Families of rows that turns and mirrors carry onto each other, the same ones carrying the whole set onto itself: the rest of each named row's family, in list order
4 families of 4 rows
j695: [ 26.3  -6.8 -14.7  -2.3 -25.3  -5.8 -16.2   5.1  -7.6  -1.1]
j341: [ 44.8   2.1   0.2   5.2 -21.1  -7.3 -18.9  10.8   5.1 -19.9]
j455: [ 28.6 -19.5 -21.7  19.8  17.5  -4.8 -16.6 -12.0  14.8 -48.7]
j815: [ 21.4   4.8   3.8 -14.0 -30.9 -11.5  -9.3   1.0  -4.9 -18.8]
j946: [-16.0  24.2  16.4   4.2  -3.6  -5.9 -34.7  -8.0   2.1  -3.6]
j984: [-15.7   4.9 -17.5  38.4  33.1  12.1  -8.6 -15.1   7.0 -25.4]
j174: [ -0.7  39.5  -5.3  -1.6 -14.3   6.3 -29.5 -19.8  -8.3 -15.1]
j283: [ 19.7 -36.5 -15.5  12.5   2.6   3.4   1.5  -7.6  11.4 -35.1]
j968: [-13.2  16.0   3.2  26.4  32.9   5.4  -5.9 -20.1  12.0 -42.8]
j533: [  9.7 -29.0  -9.9  24.7  18.3  -5.2   6.4   8.5  15.8 -30.0]
j877: [ 28.0 -14.7 -27.4  20.2  10.5   3.8  12.6  -6.8   1.7 -41.6]
j16: [-15.8  13.6  -8.8  36.4  26.5  15.6 -26.2  -1.3  -7.6 -32.6]
j759: [-13.0  45.2   2.3  11.5   0.1  -3.5 -21.0  -5.9  -9.2  -9.1]
j393: [ 24.1  -2.6  -6.7 -13.4 -23.9 -14.8   4.2  -9.5  15.3 -13.3]
j5: [  9.6  39.7  10.2   0.8   5.9  -0.1 -26.3   2.4   5.4   4.8]
j32: [ -5.7  17.9 -11.9  15.1  45.0   3.8 -24.6 -19.0  15.0 -24.2]

The rest of the family of j283: j815, j984, j759
The rest of the family of j533: j174, j16, j393
The rest of the family of j968: j695, j946, j877

Families of rows that turns and mirrors carry onto each other, the same ones carrying the whole set onto itself: the rest of each named row's family, in list order
3 families of 6 rows
j447: [-10.7  17.5  34.7  -1.3 -16.2   1.3 -13.7  -1.3]
j621: [ 18.6  -4.4 -22.6   3.2  12.1 -34.1   7.9  12.8]
j227: [ -6.3  -9.9  25.8 -14.9 -15.0  12.7 -14.6 -14.3]
j123: [  9.2  -2.7 -16.0 -21.2  27.2  -6.9 -16.9  17.3]
j667: [-12.3 -12.0  33.8  -2.7 -16.8 -20.7  13.6 -12.1]
j962: [ 19.8  27.3 -13.4   4.6  17.3 -17.9  10.1  10.8]
j88: [ 12.8   6.4   3.7 -29.0  16.3  -2.6 -21.8  25.5]
j933: [ 17.0  -5.9 -22.0 -15.5  -1.5 -20.4  10.1  27.5]
j579: [ -0.7   2.5   5.9  25.0 -16.3 -24.8   1.4 -23.0]
j926: [ 22.0 -21.7 -18.0 -23.0   4.2 -19.5  13.2   7.6]
j587: [ -9.3   7.7  18.7   7.4  -7.2 -24.0 -12.4 -32.7]
j464: [  1.3  24.3  23.0   9.8 -15.8 -25.2 -15.4 -15.8]
j538: [ 14.0  25.8 -10.4 -21.8  20.4 -15.9  13.2  12.5]
j443: [-14.0  -5.4  20.4   6.4 -24.3   4.6 -16.4  -8.1]
j905: [ -2.3 -23.8  21.9  13.4  -7.6 -24.9  14.8 -13.5]
j830: [ -7.6 -28.2  27.0 -16.1  -7.0 -15.6  -1.7 -19.9]
j360: [  9.8 -14.8  -3.0 -34.6  23.3  -0.9   2.6  12.0]
j537: [ 15.8  33.0  -6.5 -19.2   2.3  -7.1  -6.5  21.6]

The rest of the family of j123: j667, j933, j587, j538, j443
The rest of the family of j579: j447, j621, j830, j360, j537

Families of rows that turns and mirrors carry onto each other, the same ones carrying the whole set onto itself: the rest of each named row's family, in list order
4 families of 8 rows
j908: [-14.0  -2.6 -21.2  19.0 -10.3  20.5  -3.3  -7.9  15.9 -45.8   8.5]
j307: [17.5  5.3 39.6 -8.0 24.0 14.5  2.2 -2.3  8.4 -6.6 19.2]
j536: [ -0.3 -14.4 -19.8   5.3  -9.5  18.1 -27.0   8.4   6.9 -39.4   7.6]
j73: [-37.8  10.7 -23.0 -18.0  -2.9 -10.4  15.9   1.4  -8.3 -31.1  12.2]
j928: [ 14.0  -6.7  -6.2  24.4   0.8  -2.9 -24.1  -6.7  16.6  -1.2  -3.3]
j259: [-16.2   1.2 -10.6  -6.8 -22.5  -6.4 -14.9   2.5 -10.2 -40.7  26.0]
j604: [-18.7   1.3 -25.0 -12.3  -6.5  13.3 -12.0  -7.5 -19.7 -42.1   2.5]
j969: [-19.3  19.4 -14.0 -27.5  20.9 -11.3  25.3 -19.5   4.2 -15.4  26.0]
j199: [-33.0   8.4   4.8 -19.5  15.2 -17.5  33.2  -5.0   1.1  -7.4   3.6]
j474: [-30.7  19.0   3.2 -35.8   4.9 -12.8   6.4   4.8   0.6   1.7   1.5]
j614: [-25.9  -5.2 -28.6  -3.7 -13.7  13.1  18.8  -0.2  -9.7 -32.8   4.7]
j33: [-3.7 18.5 28.3  8.2 41.9 19.4  6.0 -5.2  3.8 -9.3 20.9]
j288: [ 28.1  12.1   2.3   4.9  15.7  -5.4 -21.9 -12.3  19.3 -20.5  27.7]
j499: [  3.5  -9.7 -19.7  23.2   8.1   8.0 -20.9   7.8  31.2 -10.0  16.7]
j423: [-10.1 -10.7 -15.6  10.8 -10.9  28.5 -15.7 -17.7 -11.1 -32.8   7.9]
j696: [-31.5 -10.5 -16.7  -4.7 -11.6  28.8  -3.6 -17.3   0.4 -36.2  10.0]
j568: [ 10.1   7.5  -0.7  28.4  17.2  -0.6 -13.2   5.7  25.3   5.8   3.3]
j204: [ 23.7   0.0  15.3 -16.9  38.8  12.4  11.5  -0.3   6.5  -4.6  -5.6]
j559: [-20.6 -11.0  -0.3 -27.8  -2.0   4.5  17.1  17.0 -20.1 -19.2  -9.8]
j632: [-18.5   0.6  16.6 -35.9  11.8 -12.6  19.1   2.6 -14.3  -2.4  17.7]
j950: [ 20.2   1.0 -18.1  15.8   1.8   7.5 -22.7   2.4  20.8 -31.2  -1.7]
j281: [-20.3   0.6  32.8  -2.8  23.9 -11.5  13.6  12.4   7.2 -13.6  35.9]
j102: [ -8.8  22.5  34.8 -19.6  33.0  18.5   5.7  -4.9   2.1 -13.8  15.2]
j875: [  6.9   1.0  23.5   1.0  43.5   1.4  -2.4  -0.9  25.6 -13.3  28.2]
j942: [ 20.3  -4.4  14.2  10.8  23.3  -6.9 -27.5   3.4  19.9 -11.6   0.9]
j983: [-17.1   1.4  20.9 -14.5  43.6   9.8  20.1  -1.9   0.9  -1.0  27.1]
j980: [-20.1  11.2 -13.7 -33.2 -16.3  -4.7  13.9  -0.6 -14.9  -8.8   4.6]
j373: [ -1.7 -24.7   1.9  26.0   8.0  12.2  -6.3  23.9  20.9 -22.7   4.7]
j226: [ 20.0 -14.6  11.2  14.8  27.4   7.5  -1.8   3.1  31.3  -2.3  13.9]
j762: [ -1.4  -6.4 -42.3   2.8   6.7  21.2   7.0 -10.6  15.4 -29.7  -2.1]
j660: [  1.6  15.8  24.7 -24.6  29.0  -5.0  26.0  -9.2  -8.8  -7.7  16.2]
j157: [-42.1   0.9 -10.3 -28.1  -3.8 -13.8   9.0  -7.0   4.8  -4.6   1.5]

The rest of the family of j259: j969, j288, j204, j559, j281, j373, j762
The rest of the family of j980: j908, j307, j604, j199, j499, j942, j983
The rest of the family of j632: j536, j73, j614, j950, j875, j226, j660

Families of rows that turns and mirrors carry onto each other, the same ones carrying the whole set onto itself: the rest of each named row's family, in list order
4 families of 8 rows
j822: [ 21.3  14.1 -19.6 -16.8  15.8  44.0  -0.2  -1.1  20.4  13.6  -9.9   2.0
 -16.4  -6.0   0.1  -9.8  -5.6  19.1  -1.3  16.1 -30.3 -10.7  -4.9  -0.1
 -16.2]
j755: [ 17.6  10.4 -30.5 -21.2  23.5  40.9  -7.2  -8.1  31.6  -3.0  -5.5   7.1
  -2.4   5.6  10.8   1.0   3.3  19.2 -15.6  18.9 -37.0 -10.2 -23.1  16.4
 -15.8]
j495: [  8.9  14.3 -13.3 -34.3   0.4  13.5 -28.0 -43.4  -3.0  10.2 -26.2 -11.7
  14.5 -40.8  -4.4 -61.1   9.7 -14.4 -17.4  -6.9 -48.4  -0.3 -10.2  24.3
  11.4]
j42: [ 19.6   0.2 -36.1 -18.4  28.3  41.7  -1.3 -11.6  35.7  -1.5  -2.2   3.9
  -1.3  -5.2   6.3 -12.7 -14.7  19.3  -7.6  11.4 -32.2  -6.6  -0.3   8.0
 -17.0]
j446: [-20.2 -14.7 -47.5 -48.8 -17.1  41.6 -15.0 -10.4  -3.1   9.6 -12.6   4.1
   7.9 -43.5  14.4 -42.1   5.3 -21.4 -14.8 -12.6 -37.7  10.5 -34.4  35.4
  26.9]
j715: [ 22.8   6.2 -37.0   4.3  -7.7  46.3   2.6 -22.3 -14.3   8.0   3.7   8.4
  -8.4  19.3   9.7 -30.5 -18.6 -36.8  11.5  25.3   5.7  18.3 -24.9  37.0
  -3.3]
j230: [  6.0   1.6 -32.5 -17.0   7.6  42.5  -8.8 -57.7  35.8 -23.1   1.4   2.0
  -2.0  -6.6  19.2 -26.7  -6.5 -11.7 -21.5  18.9   3.2  13.0   0.2  46.0
  -6.2]
j458: [ 15.9 -15.9 -51.5   4.9   2.3  53.1  13.4 -23.7  -8.5   3.1   5.2   3.2
 -14.7   7.9  12.5 -29.1 -14.2 -34.3   1.1  20.0   8.1  20.6 -18.6  28.1
  -2.9]
j654: [ 12.0  11.1 -31.2  -9.0  23.7  44.5   2.0 -11.4  27.2  -2.4  -5.4   8.9
   4.0  -5.4   6.5 -12.4  -1.8  14.0 -16.7  14.8 -43.3 -13.7 -12.2  -9.7
 -19.4]
j673: [-35.5 -15.6 -14.1 -14.4  -8.5  21.2  -2.7  -5.2 -15.6  16.3 -16.3   8.4
  10.4  -4.2  31.5 -51.0 -16.3 -15.2 -56.4 -14.8 -17.1  20.9 -31.3  32.3
  29.7]
j428: [-24.9 -15.6 -36.3 -34.6 -29.1  42.4  -5.1  -3.5  -9.9   9.2  -6.2   5.1
  -2.8 -40.4  29.8 -27.5  12.6 -18.5 -11.9  -9.8 -34.4  -4.3 -37.4  45.5
  23.0]
j718: [  5.8  21.0  -5.7 -31.6  -8.8  17.9 -26.9 -40.8  -7.8  17.8 -25.0  -4.8
  16.4 -22.4  -9.6 -71.3   0.2 -16.7  -9.7  -6.0 -47.5  -9.0 -31.2  22.5
   6.9]
j777: [ 20.0   7.4 -29.9   8.0  -1.2  10.4  -6.6 -15.9  13.0   4.3 -12.7   9.9
  -7.4  24.9 -24.5 -22.6  -3.8  -0.6 -11.2   9.1  -0.1   6.0 -37.2  -7.4
   3.7]
j986: [ -8.9  -6.5  -6.0   4.7  26.1  20.1 -23.9  -6.0 -36.7  27.0   5.1  14.2
  27.0 -26.6   0.3 -53.2 -15.8   3.0  -9.1  -8.9 -36.8 -11.7 -15.6  21.2
  -1.1]
j741: [ -7.3  11.3  -6.6 -33.5  -7.2  17.9 -24.0 -46.2   8.6  11.5 -27.5  -5.0
   7.5 -32.6   7.1 -66.1  21.5  -7.9 -23.6   5.4 -41.7 -15.7 -24.2  18.3
  23.8]
j805: [-20.7   1.2   1.6  -3.5  14.0  28.7 -23.6  -4.8 -39.5  23.0  12.5  18.5
  19.9  -9.5   7.2 -60.6 -19.9  -5.0 -10.1  -4.1 -33.5 -14.2 -32.6  33.2
  -4.2]
j86: [ -4.7   3.8  -7.4 -33.2   6.9  19.6 -23.0 -47.1   3.8  12.5 -24.8   0.1
  25.8 -36.0  -0.9 -74.9  -2.1 -15.3 -15.4  -7.3 -44.7  -6.7 -24.7  15.6
  17.7]
j693: [-16.9  -1.8 -45.8 -52.9 -32.3  36.4 -24.0  -6.7   0.2  15.4 -16.6  -1.0
   7.6 -26.2  11.1 -29.3  11.3 -12.9 -13.1 -13.5 -34.1  -2.6 -43.5  36.5
  21.7]
j529: [  7.3  -4.8 -48.4   1.6   1.9  59.0  16.2 -24.5 -10.0   9.8  -2.3  21.1
 -13.6   5.9  16.9 -15.0  -4.4 -29.7   5.7  25.3   3.5   9.3 -15.6  49.8
   1.7]
j646: [-19.6 -10.4  -0.5  -9.4  18.1  30.1 -18.6   0.6 -29.2  27.6   7.4  14.2
  26.8 -23.7  13.5 -61.2 -31.6  -4.6 -10.7  -9.3 -31.8 -11.1 -24.1  11.9
   6.0]
j133: [ -3.2  17.3 -27.5 -11.4  -3.4  47.0  -7.5 -53.3  35.8 -32.4  -0.2  10.7
   5.8 -17.0  22.7 -21.5  -4.1  -9.0 -23.2  13.2 -16.3  11.1  -1.1  40.8
 -15.5]
j597: [-31.6  -2.1  -3.5   2.1 -16.1   8.4   2.5  -7.5 -20.1  17.0 -23.7  17.7
   9.5   5.4  32.1 -50.2 -16.8 -14.6 -42.4 -11.0 -20.0   7.8 -22.2  39.3
  30.5]
j243: [-11.5 -14.2 -48.9 -44.2 -30.3  36.0 -21.9  -8.2  -8.7  15.9 -12.1  -2.6
   7.6 -40.1  21.4 -24.3   8.6 -19.2 -24.1 -13.0 -20.5   9.2 -22.7  40.8
  23.8]
j96: [  2.9   6.7 -51.7   2.9 -13.0  57.0  11.8 -25.1 -11.4  -1.6   0.7   9.9
  -2.8   7.7  20.4 -28.7 -16.5 -39.6   2.6  22.2   3.6  26.8 -10.9  30.8
   2.9]
j609: [  6.9   6.2 -18.8  25.7   1.4  10.9   6.7 -23.0   2.4   2.1 -11.3  20.4
 -26.8  17.4 -23.6 -32.9  -7.0  -3.6 -20.1   7.0   3.7  18.5 -20.2   7.4
   2.1]
j346: [-38.0  -5.6 -16.5 -16.2  -8.6  25.1  -9.6  -7.3 -17.5  17.6 -16.4  10.1
  15.4  12.2  34.4 -38.7  -3.9  -7.0 -56.1  -9.0 -19.1   5.3 -38.9  48.0
  20.8]
j631: [  4.6  12.4 -16.1  -9.7   1.8  39.3 -11.3 -48.2  25.3 -25.4   6.5  10.8
  -2.9   0.3  24.6 -17.0  -5.3 -11.6 -23.1  20.3  -5.5  11.6 -15.1  61.1
 -14.5]
j25: [  2.4  10.7 -17.1 -18.3  -3.7  38.0  -8.4 -57.0  40.4 -14.0 -13.3  10.6
  -3.2  -9.5  16.5 -11.1   4.2  -1.8 -21.6  13.5   4.4  -4.1  -2.8  43.3
  -5.3]
j250: [ 17.1  -7.2 -29.8  17.4   7.1  11.9   7.7 -18.2  17.1  -1.3 -11.5   6.2
 -13.5  17.6 -17.6 -28.9 -18.2  -2.4 -20.9  -0.4  -2.1  13.4 -22.8  -9.1
  -2.9]
j80: [  2.5   5.7 -33.4  20.1  -2.1  18.5   4.1 -16.4   0.7  -0.5  -6.0  14.0
  -2.2  20.7 -16.1 -28.9  -9.5 -10.1 -20.7   7.0   5.3  10.6 -25.0 -21.4
   3.2]
j650: [-24.7 -17.2 -21.3   2.2  -2.8  17.2  -6.3  -7.7 -26.6  28.2 -19.9   8.9
  21.4   0.7  33.7 -39.7  -7.3  -9.4 -56.3 -12.7  -8.2  12.6 -24.3  36.4
  22.7]
j814: [-15.9   2.6  -6.2  -9.2   7.7  24.1 -25.1   2.5 -27.1  30.6   7.6  21.9
  17.1 -20.7   3.4 -58.6 -17.4   3.0   6.2   3.3 -36.8 -21.3 -14.7  13.3
  14.9]

The rest of the family of j96: j495, j654, j986, j133, j243, j80, j650
The rest of the family of j25: j822, j428, j741, j529, j597, j609, j814
The rest of the family of j646: j42, j446, j230, j458, j673, j86, j250

Families of rows that turns and mirrors carry onto each other, the same ones carrying the whole set onto itself: the rest of each named row's family, in list order
4 families of 5 rows
j318: [  2.4   8.9  13.8  14.9   3.7  -8.1 -28.9 -24.6]
j82: [ -4.7 -39.6  -0.8 -13.9  -1.5   9.7   4.5  19.8]
j166: [-12.3  19.6   2.6  -7.4  -6.9   0.0  31.3   4.0]
j544: [-16.3 -16.7   7.4 -10.5 -11.1   9.0  23.3  25.3]
j915: [  5.9   7.1  25.6   0.8  -2.8  -7.3 -36.2 -16.8]
j843: [ -0.9  -2.4 -13.2 -19.8   2.9   2.8  31.8   6.1]
j769: [  5.4  10.1  -2.9 -32.1  -1.3  -0.8  26.9   4.6]
j594: [  3.4  27.8  -4.3  -2.2   5.5  -7.7  11.6 -21.7]
j858: [  6.3  -1.0 -28.9 -19.2   0.7  -1.4  19.0   9.4]
j352: [-10.4  30.5  16.9  11.4  -5.9  -6.2   0.2 -14.4]
j766: [  8.0   8.9  -5.0  11.2   0.8 -11.7 -35.1 -18.3]
j839: [  4.0 -28.1  -2.9   5.9  -4.6  -1.6 -38.9   4.7]
j460: [  2.6 -34.5 -16.9 -14.0  -3.9   4.4  -5.8  22.0]
j567: [ 10.3  25.1 -20.8  -3.8   3.1 -11.6   0.8 -14.7]
j377: [-18.1 -28.4  23.0   5.8 -13.1   8.6 -13.0  18.9]
j105: [  1.4 -30.8  23.4  -9.9  -7.5   3.2 -31.4   8.8]
j841: [  1.6 -28.3   6.6 -30.2  -5.3   8.5   7.8  22.5]
j754: [ -4.0 -32.8  15.5   8.5  -2.0   3.7 -32.5   0.3]
j488: [  9.9  31.6   8.9 -12.8   0.6  -9.7  -0.4 -19.4]
j995: [-14.1   0.4  29.5  19.5  -9.8  -1.2 -26.6  -5.9]

The rest of the family of j995: j166, j544, j352, j377
The rest of the family of j754: j318, j82, j843, j594

